Rows are one point carried round by a steady rotation, each followed by how many ticks it has turned.
The counts run from 0 to 230.
[137 156  75 150 109 109 128 122 128 146 156 106 137 150 100 120  79 106
 135  55 135 108 132 122 133 126  73 132  82 141 100 128  90 156 127 157
 122 148 164 117 118 123 163 141 162 143 115 112 132  79 154 173 112]
143
[130 123 110 179 135 189 110 118  99 151 139  89 167 134 136 161 140  88
 128 119 120 122 157 130  87 149 130  85 155 111  84 130 144 146 102 113
 128 101 122 122 130 101 149 147 153 175 176  99 149 120 151  70 147]
164
[110 112 126 161 122 129 114 166 192 154 104 136 153 145  97  96  89 113
  75 130 106 106  75 130  89 121 118 125 140  94  87 146 154 134 118 136
 164 138 120  54  78 117 135 112 163 147 175 109 100 125 136 126 122]
73
[142  98 127 152 160  72 143 182 149 123 125 107  86 115 128 119  98 151
  72 118 155 134  99 138 139 106 106 120 100 126  85 122 100 111 140 181
 124 131 115 119 117 156 149 135 134 109 204 153 130 130 137 120  75]
194
[101 120 111  95 156 133 116  95  86 101 137 131 153 138 120 136 161 139
 114 124  81 146 142 119 164 168  77 117 177 125 126 173 162  75 155 112
 145 134 147 152  71 130 100 137 132 159  97 103 113 117 117  90 133]
114
[166 100 129 131 135  90 130 133  78 143 145 103  62 130 161 162 127 127
  84  82 124  96 145 129 134 147 132  87 152 140  74 137 131  99 133 121
 129  93 106 158 108 178 158 118 105 138 188 133 132 145 150 108 104]
79
[ 76 121 113 124 149 138 167 149 145 124 122 104 103 152 144  77 103  86
 147 124 138 112 125 162 154  94 123 124 127 104 154 120 128 123 132 174
 139 102 144  60  96 131 156 119 145 121 117 189 149 138 160 168  84]
37
[113 116 106  89 128 116 115  93  87  88 148 117 124 133 113 110 152 129
 121 107  89 122 138 110 184 124  49 127 159 112 107 174 123  97 171 108
 138 107 144 145  84 139 110 134 158 143  94  98 103 140 129  92 124]
115
[162 150 101 120 111 121 119 141 118 140 143 148 130 153  91 209 146 150
  94  73 141 186 105 114 179 173 157  83 133 118 148 117 133 126 120 157
 160 125 165 110 117 145 112 103 167 159 139 111 136 126 111 105 115]
180
[ 81 179 130 103 180 127 120 117 141  85 139 132 167 131 109 128  98 137
 168 154 152 160 129 108 129 134 127 126 132 151 198 144 137 139  98 128
 132 148 155 128 164 149 104 115  96 127  86 155 147  83 122 165 148]
20
[113  90 145 143 133 121 105 130 109  85 105 113 142 128 131 128 177 164
 111 177 116 153 106 128 134 100 112 129 157  81 131 130 113 110 143  85
 154  81 129 120 138 132  67 120 163 120 156 114 116 177 137  56 145]
202
[131 161 179 121  97 167 115  92 114 170 125 118  95 167 198 157 124 129
 139 119 122 104 133 135 122 111 138 147 129 100 128  99 114 143  98 136
 132  70 148 159 132 150 121 129 108 150 153 155 175 149 144 150 111]
169
[159 143 145 104  67 104  64 110 162 143 128 182 100 141 108 166 116 113
  81 118 159 108 126 106 113 153 118 151 178 117 130 159 128  86 112  97
 135 103 128 111 123 136 126 109 147 118 150 105  95 130 170 135 136]
185
[134 144 168 119 146  91 196 101 101 141 120 158  83 147 152 108 127 151
 106 135 115  91  84 129 139 127  83 154 143 120 137 115  71 113 113 155
 124 149 140 136 144 149 116 119 103  86 112 170 149 118 135 188  97]
103
[131 132 118 130 131 121 152 159 123 121 112 104 124 132 119 122  66 133
 139 169 176 140  91 179 115  87 188 148 113  99 163 107 140 164  80 138
 161 136 148  67 158 150 102 115 130 123 144 153 123 170 177 157 123]
174
[143 134 127 150 186  45 161 152 131 107 127 112 143  83  81 115  98 138
 130 161 157 152 111 171 152 120 106 145 106 156 132 150 130 152 150 149
 114 163 135 108 124 159 119  95  94  87 112 135 103 114 115 143 153]
108
[ 87 127 120 154 157 139 185 167 137 127 127 109 135 141 155  95 127  86
 148 103 145 145 123 154 152 104 133  90 117 124 148 113 121 146 154 182
 119 122 140  65  92 118 164 113 138 132 118 198 169 121 123 144 112]
38
[138 111 134 117 127 120 135  72  50  93 138  81 101 123 151 128 143 124
 175 137 126 101 176 136 163 106  79 130 119 123 137 113  86  98 112 149
 117 131 149 147 163 150 129 173 130 129 116 126 146 151 167 133 108]
13
[131 181 144 139 113 157 108 105 116 104 129 129 215 113 114 125 119 102
 171 171 134 133 123 143 113 113 118 146 145 132 196 118 107 146 116 106
 126 126 158 122 157  97  85 110 162 110  93 118 122 139 148 121 198]
136
[133 176 128  89 125 147  79  80 105  89 150 134 135 148 102 136 128 127
 180 127 141 132 167 120 145 120 123 140 138 132 206 121 142 120 119  91
 118  97 165 151 167 173  96 111 120 138  65 128 117 142 147 127 161]
134
[135 123 162 118 173  86 143 170 149 140 123 123  96 125 146 158 124 158
 101 144 156 164 111 150 143 153 140 113 127 144 104 148 164 104 102 158
 138 124 109 149 102 185 153 133  66 126 198 165 135 121 113 118 126]
196
[161 135 131 137 172 148 140 139  72 110 162  76 122 111 110 137 147 113
 152 124 121 144 160 132 177 128 122 106  96 122 150  76 158  83 142 213
 108 131 129 163 127 150 142 153  98 147 127 133 156 142  94  97 118]
129
[118 137 124 113 112 204  84 100 140 129 146 159 163 144 139 160 155 112
 131 115 135 145 172 109 131 155 140 117 182 129 183 129 182 101 103 104
 126  94 134 115 123 144 143 136 167 152 145 146 145 131 138  84 163]
47
[132 177 170 144 131 127 116 148 118 128 121 124 114 135 169 143 100 128
 156 126 155 123 139 151  81 116 195  87 126 146 177  86 115 173  90 106
 139  99 136 106 159 151 129 102 118 123 162 163 177 144 142 170 147]
172
[140 163 156 117 121 147  97 146 154 162 113 107 113 159 135 155  68 134
 124 117 146 119 139  95  89 127 145 136 102 133 148  78 102 140  87 177
 139 124 136 134 140 138 151 153 119 139 188 143 171 106 145 178  90]
55
[125 112 173 107 145 122 136 125 153  96 136 148 106 134 155 104 143 155
 116 150 145 110 122 145 133  84 141 148 150 126 156 116 121 114 118  96
 108  81 123  92 128 198 114 127 123  90 166 180 130 196 132 104 149]
84
[ 99 102 122 156 179 154 144 140 110 102 103  77 157 128 116  65 101 137
 162 106  90  71 134 144 112  94 114 111  87 145 122 108 129 155 123 129
 117 144 135 107 102 151 144 171 138 122 138 138 141 136 111 150 149]
124
[ 82 101 130 139 117 110 143  81 130 111 130 134 111 128 169 111 151 110
 182 153 151 139 131 195 169 126  86 115 142 113 131 141 126  92 126 155
 153 111 158  68  98 132 133 153 143 152  97 162 151 142 171 128 150]
151
[174 157  99 124  64 102 128 100 122 148 161 153 137 130 107 200 137 134
 101 100 183 163 106 147 162 145 116 128 154 116 110 164 118 154 117 111
 124 101 148 135 121 137 109  96 168 135 150 107  94 132 156  96 144]
182
[117 187 156 122 168 132  97 130 173  89 128 127 167 129 114 107 120 134
 171 156 143 162 127 117 139 112 125 127 113 160 206  89 118 133 130 155
 132 146 155 107 153 144 102 115 117 119 100 153 160  93 109 157 156]
19
[123  96 148 160 136  91 175 168 117 121  85 119 135 118 177 120 115 132
  94 126 121 125  91 129  84 138 116  92 150 142  87 118  74 140 122 127
 146 146 119  80 102 110 135 113 156  94 187 151 175 121 136 158 113]
191
[ 98 120 145 143 135 111 113 109 123  97 109 126 111 131 185 109 163  96
 171 116 136 152 139 172 159 127 111  86 145 130 151 111 119  91 167 150
 159 104 162  68 105 114 122 140 152 148  97 164 178 140 141 134 145]
152
[117 122 179  98 147 140 132 152 112  77  86 122 163 143 170 126 127 166
 123 172 109 143 112 122 130 121 166 112 145 126 174 119 149 121 112  96
 165 131 133 107 110 153  70 129 129 114 153 167 170 188 105 131 158]
86
[158 128 141 152 126 105 130  92  69  83 138 105 106 114 132 107 155 117
 175 135 138 121 154 136 161  84  58 126 107 129 158  82  63 100 145 153
  98 112 140 138 166 124 132 156 143 101 122 142 160 142 161 121 120]
14
[156 163 176  98 153  87 118 139 143 102 117 170 163 103 110 124 107 125
 130 157 135 135 120 125 132 145 132 152 152 150 200 120 132 102 163 151
 124 154 136 120 102 132  95  82 120  75 110 152 125 137  98 155 178]
223
[140 170 126 123  99 161 124 139 116 141 132 106 142 149 165 140  93 103
 105 126 150 106 145  86  95 113 111 136 143 109 130 117  82 147 103 110
 122 101 136 136 167 103 113 122 177 106 177 150 162 132 188 161  80]
52
[121 119 100 123 209 149 174 142  46  99 139  59 136 111 123 102 118 116
 134 133 113  93 168 138 126 126 135 100 125 138 136 125 130 135  87 145
 106 164 119 144 153 145 158 130  96 115 142 152 163 131 143 137 107]
126
[150 153 120  88 153 134 135 175 100 126 132  94 152 142  90 149  89 166
  69 155 107 149 111  81 140 131 136 157 129  96 130 138 145 130 105 157
 133 156 128 174 135 139  87 115 144 113 178 119 112 144 122 104  87]
91
[119 138 118  92  92 200 115  87 117 114 140 133 165 161 165 162 139 128
 129 126 150 129 171 106 133 130 131 130 183 112 148 144 136 131  73  72
 110  85 136 117 133 137 140 137 175 146 151 136 138 140 168 104 144]
48
[169 161 142 131 128 152 132  86 114 104 157 117 162 109 125 140 159 153
 193 135 137 160 136 162 184 109  92 144 113 118 171 101 145 146 142 145
 104 100 158 167 114 148 109 135 120 141  97 142 130 149  89  89 194]
132
